Each named turn below is shown by a few rows before and after it. Which turns, in which order, take the first row of each later pair to the second? The first pair is answered.
k534:
[ -5  -2  15  12  17   9  -7 -12 -11  31  -7  12  13  -1   0   8   5  -3
   2   7 -13   6  10 -10  -9  13 -20   6  -5 -17  -6  -4   7]  ->  [ -6  -2   9  15  17   8  -6 -12  -9  28 -11   6  19   6   0   7  12  -1
   2  10 -12   9   9 -11 -12   7 -13  10  -2 -18  -8  -4   7]
[  1  -5  12  -9  14  11  -8   8 -10  -1  18   5  -4  -8  -4   3 -10   0
   9   9  -5  -4   6  -4   6  12  -6 -21 -10 -10  -8  -9 -12]  ->  [  0  -5   5  -4  18  14  -5  14 -12  -3  15  -2   7   4  -4   3   0   5
  10  18  -1   0   8  -5   0   6   3 -16  -9 -13 -12 -10 -13]
[  5  19 -12  -4 -11   4  -8   4   9   0  -9  -4   4  -9   8  20  19   3
   5  -1   2  -5  14   4 -10   3   9   6   5  -3   1  17   1]  ->  [  6  18 -12  -5 -14   2  -8   1  10   0  -9  -1  -1 -14   9  20  14   1
   4  -5   2  -6  13   4  -7   4   7   4   4  -1   4  18   1]
[ -4  -7   1  -5   5  -4  -2  -3  -2   8  11   4   4 -12  -4  -2   0   5
  -1  17   1   0  -4   0   1  21  -4   1  -6  -2  -5  -1  -3]  ->  [-4 -7 -2 -4  7 -3 -1 -1 -3  7  9  0 10 -7 -4 -2  5  7  0 21  2  1 -3  0
 -1 18 -1  2 -4 -2 -7 -2 -2]
k496:
[ -4  -5  -7  -2  -6 -12   9  -6   5   3 -20  -2   5  13   3  -7  21   2
   0   4  -6   1   0   2  -6 -11   3   6   0   5   7   3  -2]  ->  [ -6  -8  -2  -1  -4 -13  10  -5   1   6 -20  -1   4  12   1  -9  23   1
   1   3  -8   2   0   2  -4  -9   0   6   0   6   8   0  -1]
[-4 -2  5  2  7 -3 -2  1 -5  0  6  0 -1 -5 -3  5 -5 -1  4  1 -3 -1  3 -2
  0  5 -9  0 -6 -6 -1 -1  2]  ->  [-2  1 -1  2  8  1 -6  3 -1 -2  8 -5  2 -1 -3  5 -6  0  6  6  0  0  4 -3
 -2  2 -3  0 -5 -8 -2  0  0]
[ 16  -6   6  -3  -3  -7 -16  -1   4  -3  -2   1  -7 -16  -2 -10 -17 -17
 -11  -5   6  -5   2  -5   3  -2 -12  12   3  19   3   3   2]  ->  [ 11 -12  17  -1   8  -3 -12   6  -9   1   2   4  -2 -12  -6 -11 -11 -17
  -8   0   6  -4   6  -3   2   5 -20  11   0  14  -3  -2   3]
[ -6   8 -14   2   5   8   0  -2  10 -10   1   6   6  -7  -1 -12  -3   8
  15  17   2 -11  11  14   0   7  19  -1   2  -8  -9  -3   1]  ->  [ -5   9 -16  -1  -6  -2   1 -10  19 -11  -5  10  -3 -17   3 -11  -8   5
  11   8  -1 -13   6  13   5   4  17  -1   2  -2  -2   0   4]
k181:
[  3   2   1  -6  -2  -1  -7  -7   3  -2   7   7 -10 -17  -1   3 -14  -3
  -2  -6   0  -6   4  -2   8   7   0  -6  -2  -3   5   3  -5]  ->  [ -5  -4   4   1  -6 -15   7 -10  -2  -3 -10  11  -5 -11   3   1   2  -4
  -5  -8  -5   0   0  -4   7  -2  -4   4   0   5   7   0   2]
[  3  10 -13 -14   3  -3  -2   6   9  -7  12  -3  -7   4   1   1  -3  -6
   6   4   5   0  -3   0   1  -3  -1  -3  -4   3   7   8  -2]  ->  [  0  10 -13 -12  -1 -13   3   2  10  -6   2   0  -8   3   5   1   2  -7
   3   1   1   2  -6  -1   1  -7  -3   0  -4   9  10   8   0]
[ -2   5  -7  -1   9 -12 -15  -3   3   1  10   2  -2  -3  11   5   2  -4
   1   1   5  -6  11  11  -3 -17 -10 -10  10  -2   2   9  -8]  ->  [ -5   4  -5   0   7 -18 -11  -5   2   0   4   4  -2  -3  13   5   6  -5
  -1  -1   2  -4   9  10  -2 -20 -12  -8  11   0   3   9  -5]
Then:
(two turns a pair)
[ 12   8 -11  16  -3   2   6   9 -20   1  -9   9  14   2   6  -2  -7   6
   7   0   9  12   4  18   3   1  16  -7  -2 -12  -8   1  -4]  ->  [ 15  11 -15  12 -14  -5   4   0 -10   0 -13  12   4  -9  10   0 -15   3
   2 -10   7   9  -1  17   7  -1  16  -9  -2  -6   0   5  -3] -> k496 k534
[  6 -18  18  14   7 -15   1  -1  -6   9 -11  16   2  -4 -16  15  -2  -3
   7  -2  -8  -1  -8  -4   7  17   1   0  -1  12  -3  -1   8]  ->  [ 16  -7  -6  16   8   0 -10   7   4   1  -3  -2  14   8 -19  17  -2   6
  12  13   1   2  -6  -4  -1  10  25   1   3   2  -9   3   0] -> k496 k496
[ -3  -2  -8  13   5 -17  13  -1 -10   4 -11   6  -1  14   1  -2  19  -1
  -7  -1  -8   1  -8  -4 -11 -10   0  17  -5   6  -2   2   1]  ->  [ -5  -5   0  12   9 -15  15   0 -15   7  -7   8  -2  12   0  -4  18  -2
  -6   0  -9   1  -6  -3 -10  -5  -7  15  -7   5  -3   0   2] -> k534 k496
[ -3   4 -14 -15 -15  -7  -2 -13  23  -6 -14  -3  -8 -18  17   7  -3  -4
   3  -8  -2  -2  16  -4   9   4  17  17  15  15  13   4   8]  ->  [ -4  -1   6 -22  -1   5 -10  -5   9   1   7   5 -15 -28   8   7 -18  -6
   8  -9  -2  -8  22   0  16  24   0   4   8   8   8   0   6] -> k534 k534
[ -3  -5   5  -2  12   1   2  11 -10   1  -2  -4   5  12  -4  -1  12   3
   4  13   2   7   1  -6  -7  -2   2   6   0  -3  -6  -3   1]  ->  [  9   5  -8 -11  -1   5 -14   3   8  -1   8  -4 -10  -5  -4   2 -12   1
   4   4   4  -1  -1  -6  -1   1   6  -4  -1  -3   2   3  -5] -> k181 k496
[ 16   3   0  -8   7   3 -10  10  23  -9   6  -8  -7   0   1   3 -11   1
   1  -6  14 -11  -7 -15   4  10  -4  -2  -9  -5  -2  -4  -6]  ->  [  5  -6  10  -2   1 -16   6   2  19  -6 -14   1  -8   1   8   1   4  -3
  -5 -12   6  -7 -14 -17   6   4 -15   7  -9   6   2  -7   3] -> k496 k181
[ -9  -6  -7   3  -1  -2   8  -3  -2  15   4   2   3  20 -16  -4  21   7
   0  10   4  13   9  -6   2   6  -7   5 -10 -14  -1   5   3]  ->  [  4   4 -20  -5 -11   4  -7  -7  14  13  14  -1  -8   7 -15   0  -1   6
   1   3   7   6   7  -7   6   8   1  -5 -10 -16   4  12  -3] -> k181 k496
[ -3 -10  12   1   6 -12  -3   4  -1  -3  11   6  -1   6  -5  12   4   0
  -8 -12  11  -7 -11 -11   3 -10  -7  -2  -3   0   7  -8  -5]  ->  [ -2  -9   8   3   8  -7  -5   8  -3  -3  12   1   5  13  -7  11   9   3
  -6  -6  15  -5  -9 -11   0 -13  -1  -1  -2  -4   4  -8  -7] -> k496 k534
[ -1   2 -16   8 -10  -9   8   6   6  -7 -22  -7  13   8  14  -3  22  -1
  -1   3   2  11   1  -5  -5 -18  19  16   3   4   0  10  -8]  ->  [-12  -9   9   7  -7 -19  18   3  -7   0 -26   9   5   1  14  -4  25  -8
  -5  -5  -6  10  -1  -3   2  -9  -6  14  -2  11   2   4  -1] -> k496 k496
[ 12  22 -30   4 -10  14 -16 -10  22   1   2 -28  10  -6  -4   4   2   9
  -2  -9   7   6 -16 -11  -4 -19  28   2  -4 -10  -1   5  -9]  ->  [ -3   7   1   3 -20 -15   4 -26  13  10 -17   1 -10 -25   3   3   4  -5
 -13 -34 -10   4 -26 -13   8 -13  -7   4  -8  11  12  -3   5] -> k181 k496
[ 18  14 -14  -6  -3  23 -19  -1  17  -1  18  -9  -3  -8  -4   6 -24   5
   6   1  12  -9  -3   3  -9   9  14 -10   0  -9  -2   8  -8]  ->  [ -5  -8  26  -1  -5 -12  12 -13  -4   9  -9  21 -15 -17   2   2  -5  -9
  -6 -16  -6  -6 -12   2   1  14 -24  -1  -4  13   7  -3   9] -> k181 k496
[ -4  -8  -1   9  -1  -4   7   4   5 -12  -2 -13  18   9   2  -6  18 -11
   3   7  -2   4   4  -2 -11 -11   4  -4  -2  -6  -5  -4  16]  ->  [  0  -3  -7   4 -14 -12   4  -7  17 -12  -8 -10   7  -2   7  -4   9 -15
  -2  -3  -6   1  -2  -3  -7 -15   3  -4  -1   0   4   0  16] -> k496 k534
[ -2   2  -3   9  10   9  -4  18  -4  -4   6  -3  15  -2  -7  -6  19  -7
  20  12   2   5  -4  -7 -16  -2   5  14   1 -13 -19  -1   1]  ->  [  2   8 -17   9 -11  -9  -2   3  15  -7 -10  -2   5 -11   2  -4  16 -10
  13   0  -2   5 -13  -9 -12 -15  11  19   5   1  -6   3   4] -> k534 k496
[  5   5   0  -5  -9  -2  -3 -12   8   5  -1   2 -10 -19   7   4 -12  -3
  -8 -12  -3  -1  -5  -2   8   0  -2  -3  -1   6  12   3   3]  ->  [  1  -1  15  -6  10  11  -4   0  -9   9  12   4  -4 -14  -2   2 -10  -2
  -2  -3  -1  -3   3   2   6  12 -10  -8  -4  -3   1  -2   2] -> k534 k496
[ -8  27 -10  10  -8  -5  -3  -5  -6  -9  22   6   4 -14  15  25 -14   2
 -10  -3   8  -2  -5  14  13 -11  17   8   7  -4   0   3 -13]  ->  [-16  21  -7  17  -4 -12   9  -3 -14  -8  11   6  16  -1  17  23   5   4
 -10   2   6   5  -5  14   7 -18  18  17   8  -2  -4  -1  -8] -> k181 k181
[  7   3 -17  -7 -16  -8  -3 -17  17   1  -1  -2  -8  -9   6   5 -11  -4
   0  -8   4   1  -7  -5   2   1   5  -1   1  -1   5   5  -2]  ->  [ -3  -4 -11   3   3   0   6  -2  -2   1  -5 -12  16  16   1   2  15   4
   4  12   7  11   0  -4  -9  -2  10  10   2 -10  -8   0  -1] -> k181 k181
[ 10 -10  17  -9  20 -21   2   6 -24   0   2  14   6  17  -7  -9  -6  -3
  -5  -7   8   0   8  -8  -1   2 -12   4   4  -2  -8  -7   5]  ->  [ 13  -7  10  -9  24 -12  -5  11 -22  -3   8   6  11  22 -10  -9  -7   1
  -2  -1  12   1  11  -7  -5   1  -4   3   6  -8 -12  -5   0] -> k181 k534
[ -4  -1  -1   7 -10 -12   6  -8   5  -3 -14   7  -2  -6   2   6   4   0
  -6  -9  -4   6  -4   1   1  -8  -3   3   3   8   8  -2   2]  ->  [ -9  -5   7   9   7   2   6   5 -11  -1  -4   2  12   9  -5   3  13   5
   0   6   0   9   5   3  -5  -2  -2   4   3  -3  -5  -6   0] -> k496 k496
[ -9 -12   6   6 -11 -15   2   5 -12  12  10   0  16  -1  -6   1  11   1
   2   1  -3   7  12   7   3   3  -7  -5  -3   4  13 -14  -5]  ->  [  0  -3 -14   6 -17 -11  -6   4   3   8  12 -10  19   0  -4   4   7   6
   3   4   2   7  10   6   0  -5   9  -4   0   1  14  -8 -11] -> k496 k496
[ -2  -2  16  -5   3   0  -3   4  -9  -1   4   8 -12  -7   1   5 -14  -1
  -1  -5  -2  -3   2   3   3  12 -12  -1 -11   3   2   0   4]  ->  [  3   5   0  -2   8  13  -9  11  -8  -5  11  -7   2   6  -2   5 -10   6
   4   8   5  -1   7   3  -5   7   5   0  -8  -6  -6   2  -1] -> k534 k496
[  6   8  -4  -3  10  14  -9   5  -3   3  16  -8  -2  -3  -6  -1 -12   3
  -3   4   4  -6   9   7   2   9   2  -6  -3  -8  -5   0  -3]  ->  [ 10  14 -18  -4  -4   5  -9  -3  11  -1   7 -10  -5  -6   0   0 -12   2
  -6  -2   3  -5   2   5   3  -1  10  -2   1  -1   3   4  -3] -> k534 k496
[ -8  13 -24   4  -3   6 -12  -8  -4   9  -2  -5 -11  -6  -1   6  -4  -8
 -26  -6  -8  -1   6  -2  17  -2 -17   4 -11  -4   0  -1  -7]  ->  [-15   7 -13   7   3   4  -5  -5 -16  12  -6  -1  -7  -1  -2   4   6  -9
 -27  -3 -10   3   6  -2  16  -1 -24   7 -12  -3  -3  -4  -3] -> k496 k181
[-19  -6  -5   1 -11  -9   3   4   8 -10  -3 -18  13   7  12  -3   4   7
  -6   1 -26   2   4  -6  -3  -3  14   8  -7   6   0   5   4]  ->  [-10   0  -8  -5  -9   3 -11   5  13 -11  13 -22   8   0   8  -2 -14   9
  -2   1 -22  -4   8  -5  -1   6  15  -1  -7   0  -2   9  -2] -> k181 k181
[ 5  1 -7  3 -6 -7  4 -8  7 -3 -9  2  3 -4 -3  2  0  0  2  1 -3  3 -5  1
  0 -2  2  4  2  7  4  5  8]  ->  [ 7  2 -7  2  3  6 -2  0  1 -4  2 -5 10  1 -8  2 -2  4  6  9  1  2  2  3
 -4  2  7  1  1 -1 -2  4  5] -> k181 k181
[  2   2  -6  -3  -7   3 -17  -2   9  -9  -5   1   2 -15   6  -4  -7   3
   1  -1  -2  -5   8   1   5  -5  -3  -6  -6  -2   7   8  -4]  ->  [ -1  -2   4  -4  -2   3 -15  -2   2  -5  -2   5   1 -17   4  -4  -8   1
   2  -2  -3  -5   9   3   6   1 -11  -8  -8  -3   6   6  -2] -> k534 k496
